Each row is where one point has got to under a steady rotation. How many steps took it there?
The counts run from 0 to 326.
[  9 -42 -15  23 -46   1 -17 -11  10 -19 -21   0   0  -3 -22  39 -16 -42
  -8 -40  20  29  24  -5  13  -5  34 -27  -2  28  15  27  -7  -2  -1 -56
 -36 -12  -8 -15   5   4  39  10   8  -5  -6  -1 -38   3  17   0  -8  29
  27   1  -9  -7 -10  25 -26  28 -14  -5  -8   2 -18 -35 -16  -6  -2  20
 -20  -9  -4 -31 -10  12  -3 -58 -11 -34  -4  35   4]
134
[-40  -3  -8   9  36 -29  10   3  51 -34  21  15   5   7 -32  20   1   4
  18 -33   5 -27   3 -15  13  -8  24 -24  45 -14  14  41  27   1  -6   8
  29 -23  23  47  -3  11   2  -5  -7   2 -32  13   1 -17  -3 -17  -7 -28
  24  10  -3  -8 -28   2  16  -5  18   2 -12   8 -19  37 -17 -34 -19  29
 -27  20  -8  11  -5  26  17 -18 -32 -55  30  29 -18]
155
[ -1  35   5  -1  35 -15  38  52  -1  16 -15   1  32 -15  13   2 -29  51
  -6 -11 -16  -3  -7 -10 -16  12   5  19  12   3   0   1  16 -17  11  15
  39  -6 -16 -11  -1  -6 -18  -2 -17  33  -9 -26  36  20 -12 -20  41 -36
 -11  19   3 -25 -29 -26  29 -28  15  27 -12  25  14  28   0 -38  24   3
 -22  22  10  43  13   3  19  11  15  22  16  33 -22]
252
[ 29 -12 -14 -30 -34  25  25  15 -30  35  -6   9   8 -20  25 -25   0 -16
 -46  -2   8  22  33 -24 -33 -10  -7   7 -19  30  27 -29 -31  -7  17  -1
 -26 -25 -23  11  52 -53 -21  19  20 -39  -5  31  39  11 -21  -3  20 -14
 -26  13   1 -15 -11 -25  16 -37  -3  -5   9 -11 -11 -20  26  21  25   5
  12 -18   2  -7  20   1 -14   8   7  22 -15  20 -13]
267
[ 24   1  24   4   8   9 -34   9  -6 -20   4  33 -14  11   2  -1 -52   8
  14 -12   2   0  14 -21   7  22  -5 -10  27   3 -32  -5  -8   0  11  23
 -54   6 -29 -38 -19  -2   3  24 -20  25 -31  -2  18   4  14 -13  39  22
  22   2  47 -32  56 -13  26  45 -18  52  -6 -16   6   1  17 -15  13  -3
 -26   1  -3  38 -13  14  -6 -10  13  12 -11  28  29]
306
[ 39 -13 -24  18  -1  -8 -11 -29   7 -29  37   8 -20 -11  -8  49  33 -55
   4 -11 -31 -42 -14  30  13 -24 -11  -3   0 -26   1 -10   9  32  19  -1
  12   5   2  18 -11  14  19  -3 -29 -23  -3  15 -26 -46 -23   9 -21   4
  25  -3  26  17  -7  23  19  37  -4 -50 -24   1  29 -40 -21  -6 -18  15
  -4   9 -13 -34 -22   1  -1 -10  -5 -40  -8   0  27]
145
[ 30  21 -22 -29  22  25 -16 -18  -6  27   4  -4   5 -15  16   7 -22  -2
 -25 -23 -15  17 -14  -6   4 -21 -15  12 -23  36  54  29 -19 -58   5  12
  25  -3   4  43  38  -4  -5   3  33 -19  -4  20  -9 -20 -14  13 -30 -10
 -35  38 -28  20 -27   5  30 -34 -10 -29   4  11 -39 -21 -21  23 -19  27
  16 -17  -4  -7  26   0  -4   8   8  -7  18  22 -29]
193
[  4  41  -7  42  18  12 -11 -22  22  22 -11 -52  32 -42  -7  14 -30  31
  12   7  18  26 -14  35  21 -16   9  28   5  26   3   1  -6 -39 -10   6
  20  26  26  32   9  15  -1 -32 -17  29 -11 -35 -25  11  27  -7  10  52
 -22  29 -28   9   6   8  35  23  -1 -22 -26   6  -3 -15  -1 -28   1  17
 -34   5  42 -33   4  -3  -1  31  24  -9  14 -31  20]
203
[ 29  10  37  33   0  -3 -18  -9 -17   6  -2  -6  -5   0   4 -27 -10  24
   9  15 -14  12   5 -11  -9  23 -11  11  -6   1 -36 -44   6 -11  21  15
 -28  12 -17 -31 -19   1   1  11 -16  31  11 -33  -2   1  12  20  33  41
   3  -3  27 -20  54  -7  30  77 -29   7 -13 -17  36 -26   1   3 -11 -12
 -12 -16  11  10  -6   3 -17   1  32  12 -11 -33  25]
300
[  2 -12  18   9 -23  44 -18 -18  10  34   2 -11  16 -15 -30 -29 -21   8
  -4  14  20  19  20  -3 -10   3  -7  -6  14  17   0 -28 -32 -30   0   9
 -27   0   3  40  20 -17 -25  -9   7  15 -26  18  30  18  24 -26   8  33
 -22  -4   8   8  25 -27  70 -10  22  18  11 -25 -11  20  57  -4 -22   0
 -22   6  37 -11  19  22 -16  46  -2 -10 -18 -31  19]
284
[ 10  19 -28 -28 -25   2  55  25 -18  10 -17  17  27 -41  23   2  18   2
 -16   9  17  28  21  23 -22   5 -24   9 -46  -6  -3 -35  -4  43 -19   6
 -17  -7  11  -7  30 -56 -42   0   2 -37 -13   0  58  19 -22 -21  21  -2
 -31  13   2  -2  -6 -34  -5 -24  31  19   1   5  24   1   8   4  43   4
  16  -3  25 -14   5 -11   4  32  12  -6 -17  -2  14]
261
[-29  -1 -10 -13  20 -27   1 -21  39 -20   2  40  -5 -16 -12  35  17 -15
  30 -39   4 -22  -8  28  15   2   7 -41  -4 -28   8  25  20   8  -2  -5
  10 -23  47  32   4 -11  10  10  -9 -11  -5  37  11 -10 -18  24 -30 -30
  16  10  -5   5 -21   4 -28  -7  31   5  -2  38 -13  34 -44 -16 -21  26
   1  10  -6  13   4  29   3 -18 -29 -61  16  26  -2]
157
[ 31 -15 -23  -1   4 -39 -13 -37  -7 -30  11   3 -33 -19 -12  36   9 -58
   1 -27 -31  14 -10  18  20 -16  10 -31 -26   6  27  23   1   0  16 -23
  -3  -8   1  -9  -7   9  22  20  13 -14   5  25 -34 -49  -3  15 -51   0
  29  13  -6  12 -19  21 -12  50   1  -7   7  -4   8 -15 -41  21 -14  21
  28 -16 -12  -6 -21  28   6 -50   2 -43   9  15  10]
139
[ 11  -3 -21   9 -22  18 -19 -35  -4  28 -22   4  -4 -21  -5   5 -27 -17
 -14 -19  22  53   6  12 -10  -2  19 -23 -49  48  18   7 -21 -46  -4 -12
 -15 -58  29  24   9 -18  -6  17  37  15 -21  14  -4  13  14  43 -15  -9
 -15  35 -18  -7   5  -9  25   7  -1  11 -23  -2 -11 -17 -16   6 -10  38
  14  -4  31 -15  11  20 -10 -49  24 -50   3  20  10]
212
[  3  -5  -4   8 -18 -23 -26 -13  32 -16 -21 -15  20   3 -23  44 -35  -4
   1  -1  26  21 -12   6  28  -6   9   3  24  19   9  20  24  26 -32 -42
 -40  21  12 -19   1  18  12 -11 -10  10 -23 -32 -37   3  35 -28  18  73
  18  -1   3  14   2  17  -9  36   0   9 -24 -24  -9 -28  -7  -9  -9  16
 -37   0  13 -40 -11  -3  -1  -4 -16 -25   8  -7  14]
129
[ -2 -13  43  -2 -33  15  -8   7  35   8  11  31   1  16 -21  32   5  -6
  33  -9   0 -60  18 -18 -16  18   2   0  70  -7 -22 -22   5  22  31  -5
 -26  11   4  -5  -7  -9  37  -1 -28  12  20  10   0 -13  -2   5  29  18
  34 -49  22 -24  15  12  -8   3  20  -7 -12  20  13  -9   3 -34 -25 -21
 -44  12 -29  -1   7  31  10   1 -35   5 -28   1   9]
73
[ -5 -43 -16 -15 -38 -27  -8  -4   0 -11  15 -15 -25  17 -33 -19  10 -52
 -12 -13  -8   9 -11 -28  -8 -15  -5 -46  27  28  32  17  -5  13   0  -8
 -20 -19 -12 -13   6 -18  -6  39  31   5 -11  48  -6 -31  14 -23   8 -11
  49 -28  20  -3   4   4  35  -8  20  43  19 -36 -15  10  19  17 -11   0
  15 -11 -23  -1  -5  30  16   3 -27 -17  -2  24   5]
58
[-20 -15  39  -1  -5  -8   7  15  54   5  10   4   5  32 -48   2  -2  17
  27   0  19 -35  -9 -45   1  13   6 -22  78 -23  -3  -2  23  20   3   1
 -15   6  12   2 -17   6   4  -2  -9  20  -7   9   4 -13   5 -21  26   2
  36 -40  15 -16   4  11  28   0  16  34   2 -10   6  25   1 -35 -36  -3
 -35  26 -25   8   0  37  17  16 -43  -6   7   3 -14]
75
[ -6  27  10   4  12 -62  35  -1  33 -11 -16  -1  26  -8  12  -9  23  63
 -13   3   4 -24  -8 -25   2  13   3   9   4 -26 -12   1  47  23 -20  10
  30   9  25   6   5  -9  27 -15  -6 -17  17 -36   5 -22 -10  36  23   6
 -15   7  -1 -26 -26   7 -31  26 -35 -41 -36   9  -5 -15 -57  -2 -10  20
 -13   0   5 -40  -2 -21  -3  -3 -15 -22  11  -6 -39]
166
[-11 -26   4   6  13  36 -40   4 -11 -13  15  40 -25   4  -1 -15 -10 -30
   9 -25 -10   6  25   5 -19  21  10 -38 -22 -18 -18 -24 -27  -3  17  11
 -34 -21 -21  -7  -4 -10 -15  41 -10   6 -23  39  20   7  -9   7 -11  -8
  13  11  36 -16  29   0   4  14  -3  40  15  -7   7  35  27  -4  22   6
   5  -6  -6  53  -5  32 -10 -25  16 -12 -13  28  40]
310
[-38 -25  33  12  -4 -27  26  26  37 -20 -10  -3 -14   0 -44 -19  20  19
  40   6   7  -6   8 -37 -21  33  19 -47  25 -37 -16  -5  22  33  -3  -3
 -17  -9  25 -16 -18   2  -8  22  -5  15  25 -10  -3   3  23  -9   6 -10
  -1 -15 -18 -22 -11  26 -13  -2  -7  22  36   7  30  58 -15 -14 -15  -2
  -4  21 -21  10  12  44  16 -25 -22  -3  12 -13 -32]
81
[ -5   5 -12 -19  15  19   7  18  13  44  -1  40  30  -8  16 -29 -12  37
 -39  -7 -16 -27   0 -10 -44   6  -3  10 -11  -7 -13 -42  17 -32   1  -7
  49 -25 -28  24  19 -34  -8  16  -6  -9  -8   4  43  -1 -50  29  30 -54
 -22  -4  24 -17 -23 -23  54 -22  -2  -5 -34  29   8   5   5 -11  -4  26
  -5   2  -5  27  22  10 -12   5   6 -13  -1   9  -5]
248
[ 20   3   5 -17  -3  37   8   7 -24  -7   0  18 -21  18  34 -14  28  -7
   9  33   9 -13  19 -12 -29  38 -25 -15 -36 -14 -36 -63 -20  39  26  41
 -26  -4   7 -28  -3 -23 -14  13   3 -12  12   0  31 -18 -18  31  28  -6
 -36 -21  19 -25  37  13 -11  -5 -38  -8   0 -10  27 -24  -2   3  29 -14
  44 -18 -21 -17  11 -34 -17  -4  10  29 -33  -7  18]
11
[ 45   3  -4 -23 -36  22  26  26 -35  14 -13  -1  17 -19  39   2 -18 -18
 -29 -18   9  28  37 -26 -23  10 -10  13 -18  43  31 -16 -46  -8  33  12
 -28 -10 -18   2  33 -48 -12   7  21 -35   2  14  32  12 -15  -6  28 -11
 -21  10   3 -22 -13 -20  -6 -29   4 -14  11  -1 -10 -29  13  24  25  -7
  21 -19   6   0  27  -7   6   5  19  28 -16  43 -25]
268
[ 24  -6 -15   3 -33  -2 -20 -10  31 -10 -19   4  16  -4 -15  73 -34 -20
  16 -13  18  12   4  23  22  -4   4   8  11   8  -6   1  17  28 -17 -44
 -40  31  11 -17  -7  18  13 -26 -19  -6  -7 -26 -42   2  32 -14  -7  57
  22  -2  13  21  -9  14 -19  31  14  -7 -19   0  18 -50 -14  -9  -1  12
 -40   7   5 -32  -6  -1   4  -9 -12 -20 -14   2  25]
128
[ -6  -8   0 -36 -13  -8 -26 -13  42  -5  -7 -18   3  30   0  -2 -22  21
 -17  -4 -11  25 -23 -54  24  15   5  -9  22  10  28  22   2  -6 -36  -4
 -12  33  -1   7  15  29  -6 -21  19 -22 -14  11 -26 -17  14 -16  -3  40
 -14  -3  -6  33 -31  24   0 -15 -13 -12   1 -25 -42  -8 -14  31 -29   8
   9 -11 -42 -40  24 -16   8  40 -38 -15  11   3 -43]
112
[-18  30  -2  16   0 -11  40  49 -17   5 -35  -8  31 -46  14  -1   8  34
  14  -2  16  18  22  25 -22  13  11  18 -32  -2 -13 -19   6   1   1  -4
  -8   0  -4 -14  14 -33 -16   0 -14  13  24 -36  40  34 -10 -19  38   2
 -31  24  -9 -25  -4  -9 -35  -2  10  11   9  53  25  19  17 -20  53  -8
 -10  -6  24  42   4   8   4  13  14  27  -2   6   3]
257
[-13   4  15  20 -26 -23 -18  -7   0 -62  -8  15 -14   6  30 -37  44  13
   9   1 -25   7  10 -15 -11  52   0 -35 -13 -11 -38 -34  -5  10   7  25
 -16  35 -17 -32  -1  -5  19  19 -26  -4  15   6  18  -7 -15  11  26  22
   4 -18  40 -28  30  -9 -33  46 -20 -16  -6   6   7  33  14   6  21 -32
  26 -24 -12  14   0 -24 -24  29  10   3 -26  -4  13]
318
[ 28  25   4 -19  25  -5  33  32   9  14 -23  35  26   1  16  43 -19  47
  -5 -17   2 -38  18 -22   0   3  13  18  25 -15   4   6  23  20  14  -3
   8 -11 -14   5  11  -1  31 -20 -12 -18   7 -37  -2 -12 -11  21  19 -28
 -27  11  -2 -25 -37  10 -19  -2 -19 -29 -32  23   7 -55 -39 -19   6  23
 -27   9  -9 -14   9 -10   2 -45 -16   5  12  29 -40]
171
[-25  10   0   6   7 -32   4  -6  32 -28  -4  35  -1 -22 -11  33  25  -5
  36 -39   7 -16  14  30  14  17  14 -35 -10 -14  -5  29  18  -1  16  -3
  11 -15  45  24   7 -12  32   5 -11  -7  11  17  -3  -9 -15  30 -24 -20
   4  17  -8 -14 -16  10 -55  12  20 -13  -4  57  -1  33 -52 -22  -4  10
   4  -3  16  15   2  31   6 -31 -29 -46   8  21  -5]
158
[-23  14  21   0  24 -25  20  13 -17 -24 -11 -25 -20  -1   7 -53  22  25
  30  33  12  25   5 -26  -3  32 -17 -29 -22 -23 -32  -8   3  27   9  55
 -21   2  21 -27 -19 -22  -7  30  18  26   7 -24  25 -16  19   8  29  -3
 -19  14  -2 -52  38   7 -18   9 -27  35  14  -7  16  25 -23   4  24 -13
  44 -15   6   5   6 -20   2   0   8  23   7 -13  -8]
7
[-51  23   2  -4  14  14 -29  17  12  -6 -18 -16  -4   9  27   1  -6  16
  40  -2   3  20 -10   3  -1  36   6 -14  -7   8 -11  -1  -8 -16  -5  32
  -9  51   8 -28 -11  18 -23  -1  -3  42  17  -2  11   9   9 -28  13  37
 -13   6   6  -1  25  20 -30 -18  -3  29  20  30   0  39  23 -13  44 -28
  33 -19 -16  46  28 -19  19  53  -7  44   3 -11  26]
25
[ -7   6  24  29 -21  32  -8 -17   6  24  -7 -31  16 -22 -24 -40 -20  22
  -1  15   9  20  15 -13   4  -4  -9   9  30  27  -2 -17 -19 -35  -7  25
 -31  14   5  32  23 -17 -17  -9  -2  21 -13   0  16  26  26 -32  28  62
 -14  -1   6  -4  27 -20  50   6  16  14   9 -20 -17  19  48  -5  -7 -14
 -32  -4  31 -14  14  18 -14  59   0  -4  -5 -38  18]
283
[-36  -4   1  -4  19  -7 -12   6  29 -25 -19 -29  -5  -5  -4   2   6  15
  40   1   8   9  -2 -10  31  16  23  -7   0 -21  -3   4   3  19 -20  10
 -24  49   1  -3  21  22 -18 -20 -13 -22  17 -14 -15   4   9 -46  -9  65
 -37  10 -18  11   3  49 -61   0 -28 -14  35  -1 -26  22  -6   0  20 -13
  11  -8 -27 -11   3   2  10  55 -37  14  10 -30  -9]
105
[ 25   3 -32 -14 -11  43  16  -8  12   3 -12  14  25 -19  36  32   5 -14
 -19  -9  24  11  22 -10   0  -3  -7   3 -33  22  34   2 -31   5  -4  21
 -21  -4  12  43  45 -22  -7 -17  18 -63 -16  12   3   6 -20  10  -1   7
 -46  21  -8   5 -23   1 -24 -32  -6 -62 -12   1 -34 -45  -8   2  11  34
  18 -22   2 -56  15 -33 -10   4  -5 -11  -6  18 -12]
188
[ 34  27  -7  31  15  -2 -11  -8  -7 -16  11  12   9 -11  22  41 -13  -9
  -4 -19  -2 -11 -15  12   1  -3   2  15  13  23 -22   7   4   0  19  33
   2 -17 -15  10 -10 -19   5   0 -22   7 -36 -15   7 -16 -29  19  52   5
  23  10  39 -41  39 -20  29  48  -3  -9 -65   0  16 -34  -8 -33  17  22
 -20  10  22  -1 -38 -11   4 -13  19 -16 -13  26  41]
226
[ 12 -21  -3 -27 -33  27 -48  -3  22  13 -14  16 -13  18   9  30 -36  -9
 -11 -29 -16  17  -1 -22   3  22  14   0 -12  29  28   1 -12 -40  11 -32
 -16  23  -4  -6  17  21  28  -1  14 -21  22  27 -41  -4   0  25 -27  21
 -17   1 -10  37 -33  35 -27  -6 -17 -32   8  27 -28 -38 -20  27 -26  -2
   0 -13 -43   3  43   6  -3 -12 -21   6  -1  22 -17]
115
[-14  14   1  33  17  18  -1   7   2 -28   0  19   2 -15  15  32  -6 -20
  28 -35   7   2  14   9  -7  18  31 -19  -2  32 -22  18 -22 -14  24  32
  -7 -37  -9  32  -8 -16  11  22 -22  19 -22  12  12  21 -21   8  25 -23
  15  19  25 -49  14 -17   8  12  13  -2 -36  33  -1  29  14 -55  36   6
  -9   1  18  30  -7   3  -1 -34  10 -27  -9  58  29]
232
[ 25 -33  18 -39   1  24  11  12  13  16   1  38 -18  15  -8   0  12   9
  -5  18  -1 -35  12 -28 -17  21 -22  -5  -1 -41 -22 -51   5  58  10 -14
 -32   2   3 -18   9 -11   2   6  -6 -50  25   0  -2 -14 -29  26   5  -8
 -25 -28  10   4  -7  35 -20  -8 -35 -20   4  -1  25 -39 -26   7  -3   9
   5  -9 -47 -26  15  12  -4 -21 -29   5 -14 -22 -16]
90
[ -1  -7   7 -23  18  18  24  13 -11   3   0  27 -18  14  -3 -11   9  -6
  25  12  19  14  18   2 -19  26 -19 -52 -41 -31 -23 -24 -12  29  13  33
 -48 -44  32 -13 -22 -25 -33  33  26  20  -9  24  43  -5   4   8   0 -51
 -15   1   0 -17  25  -5  -5 -25   9  56  22  -8  35  26 -14  -5  19  -5
  40  -5  11  16  19  -4   9 -30   8   5 -11  21  16]
4
[ 34   5  27  -3  -4  33 -27   9 -19  -5   3  40 -17  12   3  18 -33 -11
   3  -5   2  -2  18  -7  -6  19  -7  -6  12  -6 -27 -25  -9  15  18  18
 -49   0 -29 -33 -19  -9  -6  15 -18  13 -24   4  12   0   3   3  34  18
  24 -14  59 -21  47 -20  19  48   2  48 -17 -13  24 -25  17 -15  11  -9
 -30  -3 -10  21 -10   9  -6 -15  19   7 -35  28  48]
305
[ 30  24  17  37  10  15  19  14 -43   6  -2 -60   1 -43   3  -5  -6   6
  20   7 -20   5  11  -4 -11  -6   0  28   5  32  22 -12 -42 -32  42  39
   6  32 -17  19  -1 -10 -17 -17 -15  24  28 -16   8   6  16 -47  20  20
 -17  16 -14  -7   2  -5  35  -3   3 -13  38   7  25  10  29  -3   5 -39
   2  -7  19   7  21  16  16  41  18  42  -6 -11  -8]
276
